[[131 119 130 124 136 129 123 130 123 124 124]
 [129 114 135 117 145 126 101 124 126 120 122]
 [135 108 132 118 148 130 117 133 116 118 118]
 [130 113 134 120 145 124 100 124 125 119 123]]
->
[[135 108 132 118 148 130 117 133 116 118 118]
 [130 113 134 120 145 124 100 124 125 119 123]
 [129 114 135 117 145 126 101 124 126 120 122]
 [131 119 130 124 136 129 123 130 123 124 124]]

[[132 119 135 100 130 127 124 123 127]
 [113 151 141 102 122 129 124 122 132]
 [138 146 143 118 135 132 129 122 127]
 [128 115 125 118 131 138 118 135 129]
 [148 122 113 136 132 136 118 137 125]]
->
[[128 115 125 118 131 138 118 135 129]
 [132 119 135 100 130 127 124 123 127]
 [148 122 113 136 132 136 118 137 125]
 [138 146 143 118 135 132 129 122 127]
 [113 151 141 102 122 129 124 122 132]]

[[129 149 149 148 150 148 136 141 103 151]
 [126 110 118 119 116 141 125 104 121 109]
 [107 134 141 137 106 117 150 113 119 140]
 [146 105 123 118 125 134 106 113 126 147]
 [118 135 134 111 115 133 141 110 146 145]
 [111 109 145 114 120 148 129 106 117 145]
 [141 122 150 139 109 114 120 109 129 116]
 [107 123 125 146 131 108 148 141 149 152]
 [150 108 148 106 125 104 105 145 107 112]]
->
[[146 105 123 118 125 134 106 113 126 147]
 [150 108 148 106 125 104 105 145 107 112]
 [111 109 145 114 120 148 129 106 117 145]
 [126 110 118 119 116 141 125 104 121 109]
 [141 122 150 139 109 114 120 109 129 116]
 [107 123 125 146 131 108 148 141 149 152]
 [107 134 141 137 106 117 150 113 119 140]
 [118 135 134 111 115 133 141 110 146 145]
 [129 149 149 148 150 148 136 141 103 151]]

[[140 140 104 141 134 141 132 152 141 130 106]
 [155 138 108 139 111 151 118 143 134 133 108]
 [139 136 115 130 113 139 114 132 141 144 112]]
->
[[139 136 115 130 113 139 114 132 141 144 112]
 [155 138 108 139 111 151 118 143 134 133 108]
 [140 140 104 141 134 141 132 152 141 130 106]]

[[119 126 133 112 120 118 121 121 134 145 133 113 120]
 [120 128 138 111 119 117 121 121 135 152 140 110 118]
 [123 124 134 112 123 122 123 123 134 145 132 112 120]
 [115 138 138 112 116 117 109 125 132 144 147 117 123]]
->
[[123 124 134 112 123 122 123 123 134 145 132 112 120]
 [119 126 133 112 120 118 121 121 134 145 133 113 120]
 [120 128 138 111 119 117 121 121 135 152 140 110 118]
 [115 138 138 112 116 117 109 125 132 144 147 117 123]]

[[126 138 131 135 116 141 144 128 134 119]
 [136 145 122 126 128 133 136 133 126 105]
 [124 132 120 125 131 145 135 126 141 123]]
->
[[124 132 120 125 131 145 135 126 141 123]
 [126 138 131 135 116 141 144 128 134 119]
 [136 145 122 126 128 133 136 133 126 105]]

[[112 152 144 148 149 116 149 117 118 148 118 114 115 115 129]
 [144 128 129 126 124 121 123 122 122 131 123 143 121 141 130]
 [106 130 155 126 125 132 124 130 130 126 129 107 132 108 148]
 [121 138 120 137 138 132 138 132 132 137 132 121 132 122 115]
 [106 131 143 128 128 135 128 134 134 128 133 107 136 108 137]
 [117 132 134 136 138 123 138 123 123 130 123 118 122 119 130]]
->
[[144 128 129 126 124 121 123 122 122 131 123 143 121 141 130]
 [106 130 155 126 125 132 124 130 130 126 129 107 132 108 148]
 [106 131 143 128 128 135 128 134 134 128 133 107 136 108 137]
 [117 132 134 136 138 123 138 123 123 130 123 118 122 119 130]
 [121 138 120 137 138 132 138 132 132 137 132 121 132 122 115]
 [112 152 144 148 149 116 149 117 118 148 118 114 115 115 129]]

[[120 126]
 [123 143]
 [155 122]]
->
[[155 122]
 [120 126]
 [123 143]]
---
[[121 133 125 130 128 141 136 129 116]
 [135 124 130 131 118 124 128 130 135]
 [126 131 138 139 129 129 132 121 120]
 [142 119 122 117 124 113 110 136 136]
 [138 129 142 138 136 127 127 107 121]
 [126 127 121 141 118 144 133 128 129]
 [125 125 137 116 127 127 138 127 130]
 [125 118 133 118 124 128 120 128 110]
 [129 125 129 125 135 125 137 110 139]
 [133 139 122 135 121 131 128 141 132]]
->
[[116 129 136 141 128 130 125 133 121]
 [135 130 128 124 118 131 130 124 135]
 [120 121 132 129 129 139 138 131 126]
 [136 136 110 113 124 117 122 119 142]
 [121 107 127 127 136 138 142 129 138]
 [129 128 133 144 118 141 121 127 126]
 [130 127 138 127 127 116 137 125 125]
 [110 128 120 128 124 118 133 118 125]
 [139 110 137 125 135 125 129 125 129]
 [132 141 128 131 121 135 122 139 133]]

[[122 124 151 136 132 130]
 [129 146 122 126 128 129]
 [128 125 126 123 118 123]
 [122 113 140 127 133 129]
 [142 121 140 140 133 120]
 [124 131 121 121 135 122]
 [117 132 141 128 113 119]]
->
[[130 132 136 151 124 122]
 [129 128 126 122 146 129]
 [123 118 123 126 125 128]
 [129 133 127 140 113 122]
 [120 133 140 140 121 142]
 [122 135 121 121 131 124]
 [119 113 128 141 132 117]]

[[104 116 139 126 129 111 136 124 114 148 139 127 133]
 [129 134 128 128 121 140 120 124 138 155 127 118 101]
 [109 119 138 124 128 111 135 124 111 152 142 124 123]
 [153 141 117 130 126 147 120 133 143 109 117 130 125]]
->
[[133 127 139 148 114 124 136 111 129 126 139 116 104]
 [101 118 127 155 138 124 120 140 121 128 128 134 129]
 [123 124 142 152 111 124 135 111 128 124 138 119 109]
 [125 130 117 109 143 133 120 147 126 130 117 141 153]]

[[136 127 145 129 143 124 145 140 130 145 129]
 [136 120 135 126 136 127 132 137 123 136 122]
 [142 125 148 128 147 125 148 145 128 149 127]
 [144 126 152 129 151 131 151 149 126 153 126]
 [121 127 117 127 117 120 117 118 131 117 130]]
->
[[129 145 130 140 145 124 143 129 145 127 136]
 [122 136 123 137 132 127 136 126 135 120 136]
 [127 149 128 145 148 125 147 128 148 125 142]
 [126 153 126 149 151 131 151 129 152 126 144]
 [130 117 131 118 117 120 117 127 117 127 121]]

[[129 130 140 134 125 134 120 127 127 132 129 125 132 130]
 [126 136 111 139 130 120 129 151 113 134 124 131 134 156]
 [118 120 121 116 139 120 138 128 126 128 127 121 115 126]
 [144 113 131 125 133 119 128 132 116 113 136 116 136 132]]
->
[[130 132 125 129 132 127 127 120 134 125 134 140 130 129]
 [156 134 131 124 134 113 151 129 120 130 139 111 136 126]
 [126 115 121 127 128 126 128 138 120 139 116 121 120 118]
 [132 136 116 136 113 116 132 128 119 133 125 131 113 144]]

[[145 119 112]
 [124 157 128]
 [127 152 121]
 [119 128 103]]
->
[[112 119 145]
 [128 157 124]
 [121 152 127]
 [103 128 119]]

[[136 148 121]
 [134 133 140]
 [132 122 143]
 [127 121 141]
 [144 131 107]]
->
[[121 148 136]
 [140 133 134]
 [143 122 132]
 [141 121 127]
 [107 131 144]]

[[121 122 127 131 124 128 125 130]
 [108 104 119 120 119 133 114 129]
 [138 147 140 135 139 117 140 118]
 [120 108 117 118 130 138 110 130]
 [131 127 127 126 132 130 124 127]
 [125 120 124 126 128 131 119 129]
 [135 140 134 130 133 123 136 124]]
->
[[130 125 128 124 131 127 122 121]
 [129 114 133 119 120 119 104 108]
 [118 140 117 139 135 140 147 138]
 [130 110 138 130 118 117 108 120]
 [127 124 130 132 126 127 127 131]
 [129 119 131 128 126 124 120 125]
 [124 136 123 133 130 134 140 135]]
